(in the rows, 128 means zero)
The rows of T fall into 3 groups, and each row is roughly a mix of its group's hidden directions.
T:
[[157 147 142 104 135 183 163 111 132 146 118 135 157 140]
 [ 65 125 149 139 160 126  99 112 136 138 111 102 129 122]
 [142 155 114 136 148 102 153 109  83 143 157 128  93 149]
 [ 73 150 156 124 128 150 119 119 116 150 113 136  83 135]
 [101 128 106 138 156 108  88 112  91 124 137 148  99  97]
 [176 140 143 149  82 103 139 137 151 107 133 123 157 123]
 [ 77 110 119 112 181 132 102 123 105 140 117 137 114 131]
 [116 120 164 128 102 151 105 151 179 116 104 123 115 103]
 [120  95  94 132 126  83  99 147 100 112 124  94 126 115]
 [ 88 100 111 136 185 133 111 116 106 153 126 138 119 143]
 [ 62 151 120 128 166 133 114 126 109 135 130 141 104 116]
 [117 144 157 134  93 125  72 129 148 113 103 130 108 102]
 [165 114 165 134 105 138 131 134 179 133 108 152 151 119]
 [ 98 143 113 141 147  91  99 133 105 135 142 147  77 116]
 [137 113  98 118 165 139 180 128 107 147 157 132 141 154]
 [ 84 135 107 143 163 108 137 113 114 148 110 105  85 118]
 [120 131 102 130 134 116 138 105  90 121 162  77 118 159]
 [112 108 119 148 130  97  66 122 120 109 147 148 125 100]
 [ 68 125 106 108 159 125 103 120 106 134 125 133  97 112]
 [145 128 101 131 171 121 142  95  76 142 146 149 129 140]
 [ 78 125 128 113 171 136 108 131  96 152 106 129 100 123]
 [ 97 144 129 115 115 137  64 104 118 120  93 116 119 127]
 [166 129 110 151 145 116 188 134 124 146 120 115 101 144]
 [115 136  94 137 163  90 130 116  83 143 148 134 103 145]
 [ 98 159 147 124 164 161 145 129 135 150 114 173 119 117]
 [127 144 141 151  99 132 154  91 139 118 160  91 143 164]
 [142 118 103  91 135 182 130 120 106 130 145 128 155 161]
 [ 84 134  96 128 145 127 129 107  90 145 114  99  93 143]
 [ 99 137 161 145 126 130  96 139 149 130 118 147  78  95]
 [168 118 152 125 125 167 156 123 159 141 121 145 167 146]
 [139 121  87 119 139 143 170 116  85 145 151 120 140 157]
 [168 121 138 119 124 148 179 125 141 133 125 122 168 164]
 [103 128 121 140 166  83 120 131 133 129  91 129  87 106]
 [155 123  90 116 126 133 169 120  88 134 151 122 156 156]
 [172 123 119 121 152 111 133 138 120 127 152 190 141 146]
 [191 125 119 130 100 124 158 124 140 113 155 124 158 143]
 [ 93 180 145 138 121 149 131 123 144 125 112 147  85 106]
 [124 124 169 135  99 145 113 152 188 122 111 135 122 112]
 [117 100 115 144  98  89  90 143 131 102 124  91 108 121]
 [112 159 138 128 132 150 129 151 153 127 107 181 101  96]
 [130 126 129  88 119 188 135 134 102 142 155 154 115 133]
 [131 122 164 172 100  85 121 133 159 116 152 127 124 142]
 [153 137 166 132  92 150 159 136 176 115 115 121 145 128]
 [102 119 104 112 187 119 169 128 111 146 148 138 126 129]
 [123 112 160 128  95 157 121 141 177 109 102 110 148 110]
 [116 120  82 122 181 114 135 153  95 125 136 143 145 113]
 [ 95 147 130 111 130 133  85 128 109 133 106 146  73 117]
 [100 163 139 139 125 125 114 140 150 121 115 161  82  90]
 [ 84 176 135 126 128 169 141 124 125 130  98 128 106 110]
 [108 130 140 140 171  85 118 142 147 128  97 140  93 104]
 [132 143 135 103 151 191 162 124 131 146 121 137 157 137]
 [141 123 168 142 121 108 118 154 173 116 136 160 131  88]
 [157 118 119  88 115 174 135 141 111 128 158 165 139 136]
 [ 75 117 104 100 170 150 117 115 104 142 134 130 113 122]
 [150 133 125 119  78 171 140 115 116 128 156 114 159 152]
 [ 93 104 110 132 195 100 131 129 114 139 120 132 122 130]
 [104 137 115 150 152  86 119 121 124 134  89 115  81 113]
 [173 134 123 137  99 129 161 111 143 111 165 114 160 150]
 [179 130 106 140  98 128 159 120 116 120 128 100 157 158]
 [146 124  96 118 135 129 162 103  95 133 136 105 174 157]
 [164 142 136 144  83 137 156 115 162 106 153 117 152 142]
 [142 136 158 119 105 148 175 150 165 138 112 108 138 158]
 [159 132  93 118 104 162 167 119 106 135 160 116 139 150]
 [146 115 164 146 106 125 121 149 181 126  98 153 122 105]
 [170 117 111  98 146 157 153 123 104 141 122 115 171 142]
 [129 141 143 143  84 111  78 121 155 102 105 115 134 107]
 [126 134 119 109  99 112  71 152 127 100 144 133 113  93]
 [121 122 132 160 133  54 148 138 124 125 136 139 138 105]
 [167 145 120 119 150 143 168 133 137 132 160 172 152 127]
 [ 80 103  91 121 144 107  87 132 101 121 121 116 139 117]
 [107 131 100 126 126 108  65 124 103 123 148 142 120  96]
 [139 122  94 114 142 163 169 117  97 150 157 125 136 157]
 [151 117 124 111 125 167 159 136 136 134 181 150 160 138]
 [ 93 143 130 117 110 131  99 150 139 111 109 109  84  88]
 [160 153 172 143 115 143 166 130 165 136 127 143 103 135]
 [166 130 143 116 120 150 187 130 143 126 118 112 152 159]
 [152 140 111 132 157 113 166 108  89 149 151 144 131 163]
 [158 142 160 122  66 146  98 133 137 110 118 134 138 137]
 [187  95 122 105 125 136 138 125 124 136 138 118 172 149]
 [124 119  97  87 131 165 138 123  90 133 163 145 147 145]
 [ 77 115 125 149 120  88  83 136 131 113 123 119 112 109]
 [118 120  93  93 138 167 155 111  93 140 152 122 144 150]
 [ 69 121 132 146 157 111 101 108 145 129 113  94 138 118]
 [125 117 174 141 102 152 130 143 187 129 106 126 137 125]
 [150 117 125  94 140 153 112 162 136 137  92 167 132  96]
 [111 118 100 107 175 131 170 135 104 144 162 145 126 130]
 [106 135 142 154 104 116 134  88 125 123 152  79 126 163]
 [ 84 109 130  86 132 159 115 122 106 130 159 149 157 132]
 [ 76 112 137 133 125 120  85 153 149 118 107 125 103 101]
 [144 137 112 104 100 109  77 153 123 100 154 143 124 101]
 [152 124  87 110 130 120 151 114  95 125 143 111 177 155]
 [ 82 126 145 129 141  91  85 135 137 115 113 142 113  94]
 [156 121 160 132 115 172 156 118 166 141 114 126 161 139]
 [112 160  99 129 173 120 140 138 116 124 128 163 141  84]
 [150 162 142 120  75 102 125 132 150  96 113 118 131 103]
 [133 131  88 126 160 111 149 103  77 144 145 124 138 153]
 [ 80 146 150 150 104 114 110 122 129 127  99 112  85 114]
 [ 89  93 101 112 129 133  86 133 119 115 110 103 157 110]
 [ 77 132 138 102 137 172 119 117 102 150 117 104 113 145]
 [148  88  94 116 155  99 115 135 104 126 152 123 168 136]
 [ 94 139  99 125 136  91  97 134  90 119 139 117  90 113]
 [133 113 118 107 129 168 152 128 126 135 184 146 165 140]
 [187 103 119  99 131 143 138 126 128 133 148 127 172 144]
 [ 93 143 130 130 156 183 169 142 135 135 117 139 146 137]
 [147 140 171 129 102 140 167 151 173 116 112 121 116 137]
 [151 134  82 112 139 119 139 107  82 135 153 127 162 146]
 [132 130 108  84 133 170 165 141 130 132  93 111 153 136]
 [ 84 112 102 115 122 118  76 141 120 109 117 110 128  97]
 [144 133 173 130 104 159 134 129 182 134 104 148 137 116]
 [ 73 130  97 128 173 113 109 140 100 124 132 129 125 107]
 [ 90 132 136 122 129 141  65 114 130 129  95 130  97 121]
 [142 111 106 120 156 141 183 133 118 140 167 132 155 147]
 [ 88 161 146 149 117 124 119 136 147 122 113 152  76 106]
 [ 89  98 100 135 186 105 121 118 120 135 136 129 148 122]
 [182 133 120 124 130 149 148  92 105 136 152 137 165 140]
 [123 148 129  92 146 176 134 126 109 149  84 130 141 105]
 [118 120 168 149 131 143 165 136 171 153 104 120 123 158]
 [156 129 131 128  84 116 125  98 118 119 148  78 111 156]
 [ 70 146 112 120 169 130 111 135 105 134 132 145 102 110]
 [106 163 150 151 103 124 121 133 157 118 114 155  80 108]
 [ 93 166 138 112 114 189 141 113 127 131 118 109 119 136]
 [ 88 132 123 135 160  94 121 123 123 136  95 124  81 103]
 [143 118 116  87 124 171 133 135 107 129 167 164 150 141]
 [130 120 133 143  91 100 113 102 116 119 142  77 103 159]
 [ 92 110 112 152 121  78  95 146 121 109 141 122  98 122]
 [169 122  97 113 156 129 145 136 125 122 164 156 169 132]
 [ 89 112 115 132 133 117 117 107 103 124 162  78 141 158]
 [ 88 124 105 123 179  94 136 130 108 139 130 145 100 110]
 [ 79 117 113 109 172 148 107 118 106 147 117 134  96 128]
 [115 142 115  86 102 155 128 162 151 109  94 111 130 102]
 [109 128 158 158 135 131 177 126 161 152 105 116 123 159]
 [124 126  86 100 119 156 159 107  87 138 148 114 138 152]
 [154 145 143 121  63 166 122 120 134 119 144 117 150 134]
 [173 136 125 130 107 139 162 105 139 118 163 115 164 154]
 [ 88 130 110 130 135 122  76 118 102 124 128 124  99  87]]
One row of each group comes first, with its name. Which group is each row after those in?
[191 120 147 122 101 145 159 119 146 134 129 124 154 148] -> B
[162 127  94 108 114 175 145 115 102 134 136 115 140 164] -> N
[122 123 140 173 128  88  88 105 118 126 163 148 116 118] -> M

[166 132 162 128  75 158 107 134 146 116 133 137 152 133] -> N
[133 127  77 121 148 112 112 104  80 139 154 133 152 136] -> M
[112 184 152 131 120 164 143 113 148 131 113 148  98 114] -> B
[ 87 135 140  89 145 162  92 128 118 151 115 145 108 114] -> B
[150 124 165 142  88 130 151 135 168 127 134 111 161 154] -> M
[ 84 125 101 133 177 123 150 111 113 154 126 112  99 124] -> N
[ 98 137 137 154 116 111 133  87 114 126 149  80 124 161] -> B
[148 122 113 100 163 170 159 129 106 145 122 125 166 144] -> B
[107 124 136  88 114 170 104 131 117 129 165 168 136 117] -> N
[ 84  91 150 173 149 113 100 111 136 140 122 121 117 129] -> M
[146 147 134 114 149 181 171 128 138 141 116 145 163 128] -> B
